One turn sends every row of this set to another row. A few are shown first. Where does it send the rows asked after them?
k756: 5	-11	-9	-31	6	12	-7	-2	11	17	-1	-13	4	1	8	4	-2	10	-16	4	5	15	3	0	5	11
k457: 0	4	14	-11	-10	-1	-37	1	10	-4	1	-7	-1	7	-7	0	1	10	-32	-2	-6	6	-1	4	3	3
k449: 2	2	1	-25	-5	7	29	1	16	-4	-3	-23	5	9	0	-5	1	0	-6	7	-2	8	-6	-12	7	12
k455: 7	12	3	-10	-8	3	0	-4	5	7	-11	-4	15	28	11	-5	-7	-3	-13	-1	-3	4	-21	-22	-5	22
k546: 11	11	14	-19	-4	-12	-5	-7	10	5	-19	-7	18	7	4	5	-13	-3	-8	4	0	1	-4	-17	13	21
k46: -1	6	19	-14	5	0	-12	-7	10	1	1	-9	12	1	-3	-13	-1	7	-39	-8	1	7	-2	-19	4	26
k967: 7	7	-4	12	-13	1	-22	2	9	-2	-1	-35	5	6	-7	-10	2	4	-6	2	0	5	-7	-8	3	1
k28: -19	-3	-7	-15	0	3	2	-10	7	-7	-10	-8	7	7	-6	-13	15	17	-24	-9	7	21	-15	-2	3	-3
k980: 17	-6	17	-5	-12	-11	4	9	-3	8	-17	-1	8	-6	0	10	0	-12	-16	-4	-4	2	-16	-14	-3	14
k266: -13	-8	-1	-18	6	-1	-7	6	9	4	4	-6	-1	2	-6	-6	13	12	-12	-15	-18	17	-5	1	4	-13
k788: -1	-5	7	-14	-5	-6	-11	-14	-2	7	2	4	5	-1	-20	3	7	5	-28	-15	8	20	-5	-2	5	3
k750: -6	4	-7	-18	-1	2	-10	10	-9	0	6	-9	7	10	-15	5	-10	30	-12	-12	9	10	-6	-12	5	3
k341: -6	-3	17	0	-20	-11	-3	0	6	-7	-25	0	13	0	0	1	1	-7	-25	0	-7	2	-20	4	6	6
k136: 12	9	8	-8	-10	-10	18	6	3	-6	4	-7	9	7	-23	-9	-2	1	-5	-9	-14	8	-11	-11	-10	1
k254: 2	-16	9	-19	-3	-5	-9	7	-2	5	-26	-14	2	-12	7	4	1	1	-20	-9	-13	15	-12	0	-5	4
k42: 0	1	10	-2	-10	6	2	15	24	6	-9	6	18	5	6	-14	14	7	-22	-6	-9	-4	-7	1	-11	1
k632: 2	-1	-2	-1	-42	-1	-16	3	8	7	-3	4	10	8	0	-8	5	4	-22	2	-5	8	-5	5	0	19
k491: -4	1	-3	-4	-22	2	9	24	6	-5	-7	-11	-4	-1	12	-8	-6	1	-8	-1	-10	-9	-6	-25	10	3
k584: 9	0	6	-17	3	0	12	-2	-2	1	-14	-18	12	-2	-19	-5	16	7	-10	1	6	13	-23	-4	-2	17
k668: 4	9	1	-26	-17	0	10	11	-2	-3	11	-24	1	4	14	-9	-16	5	-9	-6	-1	1	-19	2	4	12
k582: 0	17	4	-32	-17	11	2	8	-2	-12	6	-7	-2	-12	9	-6	8	14	-5	-7	4	0	-8	-3	4	7
k911: 7	2	15	-37	-12	-3	-1	2	6	6	-1	-17	9	8	3	4	-11	7	-7	-3	16	-2	-13	-9	10	24
k37: -4	-4	5	0	1	12	5	12	11	1	9	-6	-14	-3	-8	-5	7	23	-11	2	5	13	-16	1	7	0
k738: 15	-4	6	23	4	1	2	-2	12	-1	1	6	3	4	-1	-5	-1	-2	-15	-4	-7	9	-4	-12	6	4
k685: 8	5	4	-9	-30	0	-6	1	-8	1	2	-10	19	5	0	-12	5	11	-38	11	-5	-1	-3	-10	10	13
k413: -11	-9	-5	-14	-9	9	0	-9	1	-17	-4	2	7	2	-17	-14	7	7	-21	-3	-16	1	-21	-3	-3	1
k991: -1	1	2	3	-4	12	-1	14	23	2	-8	-1	-11	12	-12	3	6	10	-16	5	-4	5	1	-15	15	-8
k828: 5	0	6	-20	0	-7	3	2	8	4	11	-14	6	20	4	-3	-12	20	-6	-4	2	2	-26	-10	4	26
k523: 9	-1	0	-25	5	5	-10	-2	12	17	-1	-15	-8	4	-8	0	2	10	-4	-15	-15	11	6	-12	6	-3
k671: 0	5	5	22	-25	3	4	0	8	-4	-4	-4	14	10	-3	-4	0	-8	-21	0	-7	10	-3	-11	0	15
k54: 4	10	11	-11	-5	0	3	16	13	4	-14	3	-15	15	-1	1	-2	11	-17	9	10	1	-23	-10	14	12
k285: 1	7	11	-16	11	1	-27	-1	3	1	1	-34	10	3	-1	-2	-1	7	-2	-3	-6	4	-7	-10	4	11
k903: 0	-7	-3	-18	-16	-2	-7	15	14	-7	-2	-3	5	-5	-1	2	6	10	-2	-8	-9	-1	18	-6	21	11
k56: 5	4	-5	-23	-14	-3	-2	3	1	-11	-1	-19	6	6	0	-1	2	-28	-20	4	-1	8	-5	-7	3	24
k476: -2	4	10	2	-23	0	-18	10	10	2	8	0	16	8	15	-8	-7	9	-6	-10	-21	-4	-3	-8	7	13
k207: -14	-5	5	-17	4	-1	2	-2	17	9	-10	-5	6	3	5	-7	7	9	-23	-1	-5	22	9	8	6	-6
k568: 2	4	7	-27	-25	-1	-15	3	-2	8	-2	-38	0	9	1	-6	2	5	-8	-1	-7	8	-10	-19	5	14
k214: 6	5	-11	9	-9	-1	-6	2	5	3	1	4	8	6	-2	3	0	-6	-8	-15	-3	6	-4	6	3	-16
k497: 7	3	-3	5	-36	0	-7	-1	9	2	-3	-6	6	3	-6	-3	-3	-17	-8	-19	0	13	-4	-10	6	10

k254 goes to -> k967
k685 goes to -> k582
And these:
k584 goes to -> k457
k828 goes to -> k207
k285 goes to -> k991
k671 goes to -> k911
k546 goes to -> k523
k476 goes to -> k449
k214 goes to -> k455
k341 goes to -> k568
k42 goes to -> k56
k28 goes to -> k632
k136 goes to -> k46

One turn sends every row of this set to another row. A few are shown first. Where does it send the rows asked after them?
k303: 12	18	-3	-5	9	8	8	6	-8	14	3	-3	5	2	2	-11	14	-21	-15	10	1
k97: 8	7	-16	-11	13	-9	1	-3	6	-11	1	-26	31	0	2	24	12	-18	7	13	10
k717: 7	24	-11	-7	10	-4	-9	5	-2	-3	6	-17	16	14	-15	31	5	-4	-3	18	-14
k401: -17	17	-23	-18	-7	-6	5	7	11	3	-13	-8	21	17	-15	18	10	-12	-4	23	-17
k713: -13	-5	-4	-4	4	7	15	-5	-1	7	4	-6	12	5	-13	-13	24	-25	-6	4	-1
k388: 7	6	-4	1	22	14	10	5	-4	2	19	-17	14	-6	-7	5	10	-12	-6	1	-5
k610: -14	7	10	-20	-3	-5	-6	1	-7	-1	4	-5	14	22	2	-1	16	-25	-7	14	-7
k166: 0	33	-23	-7	5	4	-4	17	2	2	-10	-16	16	-4	-6	26	9	-13	-7	16	-8
k601: 9	18	-24	-9	2	-1	11	-5	8	2	23	2	18	8	-6	14	30	-10	-4	-2	-5
k541: 8	2	-21	-17	0	3	15	1	14	-3	12	4	19	16	-8	13	28	-13	-23	9	-12
k824: -11	23	-10	-15	-1	1	17	6	11	12	-11	-1	12	12	-9	-14	15	-21	-17	9	0
k751: -12	-7	-11	-24	2	-7	13	4	-2	-8	-2	-16	18	0	-11	9	19	-21	-11	18	17
k776: 0	30	-11	-12	6	-3	9	5	28	3	-8	-13	13	26	-10	7	2	-14	-7	8	-9
k873: 11	12	-27	-8	0	3	13	1	9	-5	11	3	17	14	-13	21	26	-10	-15	-3	-6
k915: 5	15	-1	-5	9	1	-7	1	-27	1	15	-5	21	4	-1	8	15	-14	-6	13	-6
k748: -9	3	-11	-12	4	1	14	-11	24	8	-20	-10	20	16	-15	7	21	-14	-4	7	-7
k599: 10	13	-12	-7	22	8	9	-1	20	5	-5	-20	22	4	-8	25	8	-2	-4	4	-12
k379: -11	16	10	-4	-13	-7	8	0	8	0	-9	-15	33	-1	-15	8	1	-16	-10	5	4
k218: -11	28	-4	-14	10	1	-13	11	-9	-1	19	-18	8	1	-9	5	13	-13	-4	11	-1
k893: -18	9	-14	-16	-8	-2	6	2	-15	7	-4	5	26	7	-2	-5	19	-22	-8	17	-9
k243: -3	11	-9	-12	-7	-2	2	7	3	3	-26	-2	22	16	6	19	12	-26	-10	18	-13
k638: 10	1	-8	-11	-6	3	-14	0	5	8	-1	-22	13	-11	-7	3	-4	-9	-4	16	-2
k342: -7	5	-12	-17	2	-13	12	-1	8	-14	-10	-20	29	11	-11	24	16	-20	-2	10	15
k206: 3	-4	-15	-20	11	-3	2	3	-6	-5	9	-22	21	-11	3	9	16	-19	-2	21	13
k410: 23	23	-4	-1	16	3	0	5	9	6	6	-15	6	15	1	10	1	-15	-5	9	-9
k226: 6	8	-18	-17	2	0	12	-6	13	3	25	3	20	9	-2	6	33	-13	-12	11	-11
k426: -3	3	9	-15	-10	-1	3	4	-4	9	-4	-13	12	-10	-16	6	1	-6	-16	12	8
k412: 3	13	-6	0	-8	-4	-9	-3	16	-2	-6	-23	35	-2	-7	5	-4	-19	1	9	-6

k748 goes to -> k713
k218 goes to -> k166
k412 goes to -> k379
And these:
k410 goes to -> k776
k915 goes to -> k717
k342 goes to -> k751
k873 goes to -> k541

